Each row is where one point has got to under a steady rotation. How many steps took it there?
The counts run from 0 to 633.
[101 110 169 148 152 124 111 161  89 129 113 163  99 148 137 127 135  81
 168 118 148 154 147 147 105 179 124 108 171 100 118  77 134 143 147 164
 114  84 107 153  94 108 137 167  85 142  75 132 140 154  93 118 117 160
 141 103 138 154  90 158 152 127  87 133]	25
[136 108 152 151 133  87 124 138  79 133  85 182  90 138 118 142 107  74
 170 117 171 131 133 156  70 124  92  94 145 100 132  95 127 154 110 181
  98 125 117 121  90 133 133 155 102 154 101 136 123 128 110 104 142 159
 111 101 112 139  94 145 139 165 109 104]	33
[119 160 140 151 113  97 147 213 137 100 120 116 115 127  79 132  82 116
 172 105  84 140 148 154 150 158 144 115 138  74 121  91 148 134 167 105
  79 120 119 124  93 144 154 109 116 179 119 119  81 150 148 159 141 139
 126 146 118 166 165 113 178 112 131 127]	580
[105 137 147 151 133  94 145 183 110 134 133 112 123 136 110 153 119  75
 176 127 107 155 123 127 141 175 145 114 174 104 105  78 130 146 120 153
  87  96 126 135 124 113 159 159  74 185 102 143 149 139  85  93 133 175
 121 160 151 141 136 142 184 113  97 145]	609
[ 95 142 176 117 128 135 126 150 114 119  98 159 104 119  85 131 143 127
 177 119 145  91 183 157 115 181 147 105 150 138 160  78 121  97 139 124
 108 100 144 121  66 165 160 161 109 146  88 124 148 128 137 118  91 152
 108 130 119 148  97 100 175 106 114 108]	266
[127 150 147 146 131  96 124 187 105 113 112 173  80 160 129 115  72 107
 180 129 108 148 147 176  95 192 132 133 155  74 133  85 119 127 163 149
 127 147 130 128  83 141 147 153  99 159 104 102 117 138 152 128 142 132
 111 127 122 152 108 127 137 111 105  99]	242
[133 153 159 137  94 105 123 159  96 131 118 173  79 129 113 134 107  94
 202 133 127 114 142 182 103 156 102 102 144  94 142  81 123 139 131 162
 116 162 115 101 104 130 153 142  91 160 108 121 168 114 118 110 156 149
  69 133 137 147 110 120 131 140 134  94]	247
[ 79 141 162 134 155 126 118 169 119 104 106 123 110 108  85 130 159  91
 161  98 112 117 161 125 132 169 133 122 151 115 138  84 120 103 139  97
  68  74 113 138  75 140 137 132  96 168  89 132 108 126 142 152 113 157
 119 134 145 147 129 100 189  97 134 145]	578
[108  90 126 191 124  73 163 172 117 123  97 131 134 129 116 141 128  59
 117 134 156 131 124 172 148 138 143 108 160 106 136  99 144 147 136 134
  78 114 162 148 113 112 127 116 119 184 108 101 165 113  93 154 152 165
 147 103 159 160 172 141 157 125 141 146]	111
[112 165 140 127 126 107 119 155 117 120  99 136 122  88  81 144 128  81
 177 117 117  80 126 137 132 129 133 111 154 117 156  91 133 117  92 104
  68 101 154 129  96 145 145 140  82 170  93 151 115  97 117  97 111 182
  98 141 112 166 133 100 162 106 140 145]	181
[ 86 142 146 137 179  86 107 147  94 146 109 155  84 140 117 149 124  64
 156 120 132 147 125 129 100 174 142 104 151 107 103  95 118 109 101 138
  73  93 128 140  57 119 110 147  64 153  84 147 125 123 110 130  99 153
 118 136 127 157 131 133 169  98 115 153]	212
[149 138 132 161 133  93 133 177 103 132 112 162  98 148 101 159  70 102
 157 122 150 189 150 168  81 159 119 113 139  87 139 109 122 164 168 150
  94 115 149 125  81 121 134 129 135 165 119 128 131 163 119 140 114 149
 148 114  82 156 115 167 151 114  91 110]	23
[110 151 146 145 154  74 118 153 113 143 110 155  81 146  94 146  73  75
 167 128 131 168 120 143  80 143 127 105 132 110  97 111 128 142  98 140
  65 123 134 112  64 135 111 120  76 165 114 153 119 140 122 135 107 153
 111 147  99 169 150 141 161 120 111 143]	211
[107 123 152 150 119  82 141 158  79 154 117 127 134 140  85 175 135  62
 155 114 153 116 133 149 113 142 137  87 151 111 109  88 108 128  95 150
  74 100 147 120 124  97 140 154 114 143 109 168 159 124  80 126 108 156
 124 140 128 133 140 139 191 112 118 131]	614
[ 86 114 160 166 118 138 138 174 113 109  97 148 122 144  93 127 127 122
 151  92 153 115 172 148 131 153 127 103 150 118 133  76 131 130 165 117
  87  85 128 134  97 164 172 116 140 157 109  90 124 138 120 174 168 151
 157 114 154 190 113 104 173 140 127 123]	472
[102 120 134 159  72 117 154 166  97 123 115 104 157 136 104 104 117  51
 134 157 127  99 150 179 142 156  89  93 162 109 155  60 111 135 134 110
 125 136 173 132 123 126 152 128 102 175 112 122 160 115 133 142 148 160
 105 113 129 169 129 132 142 114 146 151]	543
[117 131 142 168  72 119 159 197 126 124  95 128 114 142  78 105 113 139
 180 102 118 119 173 153 113 149 163  99 144 108 134  92 150 112 143 138
  92 148 143 112 119 162 188 126 133 143 121  82 138 129 108 128 165 154
 142 143 161 171 150 124 188 115 130  94]	272
[ 95 133 133 176 146 108 131 171 107 145 119 122 133 144  92 135 127  77
 148 106 124 149 141 141 128 158 161 105 148 115 100  92 114 108 137 111
  79  86 161 151  82 117 135 133 116 135 113 141 125 138 109 156  98 140
 155 135 135 169 145 123 194  79 115 171]	200
[119 114 133 152 123 130 122 157  72 155 121 161 114 138 139 122 137  54
 174 136 130 131 127 158 110 146 102  78 165 112 133  68 132 142 111 153
  98 132 113 135 109 104 141 129  83 144  94 109 152 106  86 100 143 175
 122 102 148 176  95 149 136 141 119 154]	435
[122 153 157 134 140  82 132 182 128 118 111 139 107 143 123 141  86  92
 184 134 106 148 109 143 134 171 150 135 156  89 104  96 139 139 132 148
 104 106 114 156 101 130 141 175  69 183 106 141 122 140 115 101 116 145
 115 152 126 160 143 130 156 113  80 138]	608
[ 95 113 157 149 153 104 134 157 132 106  76 157  88  96  95 170 134 100
 157 105 163  80 139 144 116 141 165  90 172 115 131 124 175 115 106 140
  84  80 142 136 103 119 133 146 102 174  91 137 159 120  85 119 107 181
 124  97 134 162 138 117 169 132 145 130]	493
[143 156 128 166  85  73 131 178  94 123 109 171  95 153 103 137  84 101
 185 132 127 123 152 200 113 161 121 123 151  73 150  75 117 134 163 160
 115 161 138 127 111 125 159 152 122 127 119 111 145 124 131 130 157 135
  97 120 137 143 111 127 135 120 137  91]	246
[ 86 133 175 129 106 136 122 167  99 103 104 107 123 122  94 107 137  83
 181 110 102  76 144 128 143 144  99 108 158 100 121  72 124 124 127 126
 117 106 103 152 118 151 151 160  76 167  90 149  99 111 137 123 156 159
 104 120 150 166 101 102 149 133 129 139]	163
[122 144 148 137 118  54 134 142  99 151 112 139  98 137 101 150 103  58
 178 144 140 114  98 142 106 128 123 102 144 116  96  91 137 151  91 152
  63 124 117 121  97 132 115 131  69 145 106 154 138 107  94 117 135 146
  98 149 134 180 155 118 151 144 114 154]	207
[114 116 151 174  90 149 153 201  88 134 134 137 128 167 101 125 111  99
 162 115 125 157 163 174 112 154 107  92 160 102 139  80 117 148 167 139
 130 121 137 134 131 131 179 136 139 146 104 104 149 152  86 138 148 160
 161 118 129 171  86 164 151 123 102 113]	40
[110 116 147 160 114  65 136 163 122 110  91 140  82 128 113 152  95  69
 146 142 149 146 121 166  99 142 117  88 148  96 120 121 176 179 114 141
 100 141 130 123 116 104 111 106  87 185 108 145 156 114 104 134 126 164
  96 107 133 174 181 142 132 156 148 124]	113
[125  93 130 170  90  73 155 176 110 132  67 131 142 170 112 102 112  79
 133 154 138 145 138 170 102 122 121 119 118  97 112  49 131 149 122 160
 105 159 151 142  85 125 119 139 118 154 117 108 127 138 134 135 166 147
 137 128 146 142 161 140 159 151 115 122]	326
[144 137 105 173 112 102 140 181 101 133 127 157 132 166 123 113  80  74
 158 128 121 166 129 172 110 162 114 115 154  81 142  84 126 156 156 155
 109 140 147 154  93 120 155 139 119 143 111 102 115 142 114 131 154 151
 141 105 117 193 110 152 128 119  94 147]	433
[ 92  90 162 169 102 104 153 178 102 111 114 118 134 170 103 119 108  78
 130 113 137 158 159 174 107 161  90  98 140  83 116  87 107 155 156 125
 118 114 140 141 126 144 154 133 117 179 117 142 114 157 154 189 167 143
 127 120 126 159 135 161 156 133 121 112]	134
[117 130 159 149 112  95 138 188 146  98  92 171  89 126  78 156  90 150
 171 108 161 102 152 169 102 153 148 105 134 108 141 132 170 137 158 103
 102  97 151 116  92 152 149 120 141 149 112 130 125 136 126 163 125 134
 135 102  96 187 140 117 147 124 128 101]	482
[ 90 120 163 151 145 131 121 156 121 117  93 155  89  96  86 170 159 112
 162  86 165  94 159 145 110 139 150  88 149 141 138 110 163 107 125 116
  72  91 126 124 114 128 147 115 116 163  93 124 149 111  93 144 120 173
 134 104 145 159 118 118 175 123 154 122]	480
[121 141 127 166  92  63 146 176 112 151 114 126 158 160  99 146  88  70
 152 137 143 123 115 165 146 137 157 130 150  98 123  69 106 152 141 132
  74 108 171 149  97 122 142 137 125 144 136 128 144 121  95 153 147 143
 126 146 150 173 164 114 170 110 117 169]	205
[132 135 141 135  80 109 152 163  98 113  95 139 145  93  94 136 151  83
 148 128 135 106 171 162 128 120  83 105 130 117 190  53 108 155 150 120
  94 135 162 107 105 128 164 115 143 173 109  95 133 121 138 123 128 165
 114 136 120 126 127 120 172 127 140 119]	356
[ 96  92 141 172 127  96 147 168 128 135  97 126 113 143  70 158  99 101
 126  99 164 130 158 162  84 136 153  65 149 108 118 140 148 142 104 114
  89 106 169 127 115 125 139 129 137 168 114 150 153 135 114 151 122 154
 168 116 120 170 162 162 172 113 139 118]	508
[139 132 128 174  89 102 154 193 119 142 119 118 141 160  98 130  79  91
 163  95 116 170 130 138 121 137 138  98 141  98  98  90 158 166 135 151
  76 117 133 140 119 130 159 133 129 144 125 127 120 158  90 125 138 167
 174 130 120 185 149 157 172 133  91 151]	406
[162 147 138 147  82 103 151 202 136 119 105 124 144 138  88 136  83 107
 184 107 106 149 115 141 136 127 141 125 145  98 108  89 169 168 150 147
  88 115 127 144 117 131 149 134 132 154 130 136 109 156  98 111 134 157
 145 123 122 177 162 124 161 135 102 140]	393
[ 99 109 157 154 109 101 159 159 129 135  84 133 133 151  83 129 129  88
 137 152 142 147 160 154 104 161 172  99 131 134 126  82 147 132 137 100
 128  93 179 134  77 136 126 131 126 154 107 125 171 140 104 149  83 142
 139 136 110 164 175 140 180  94  98 147]	307
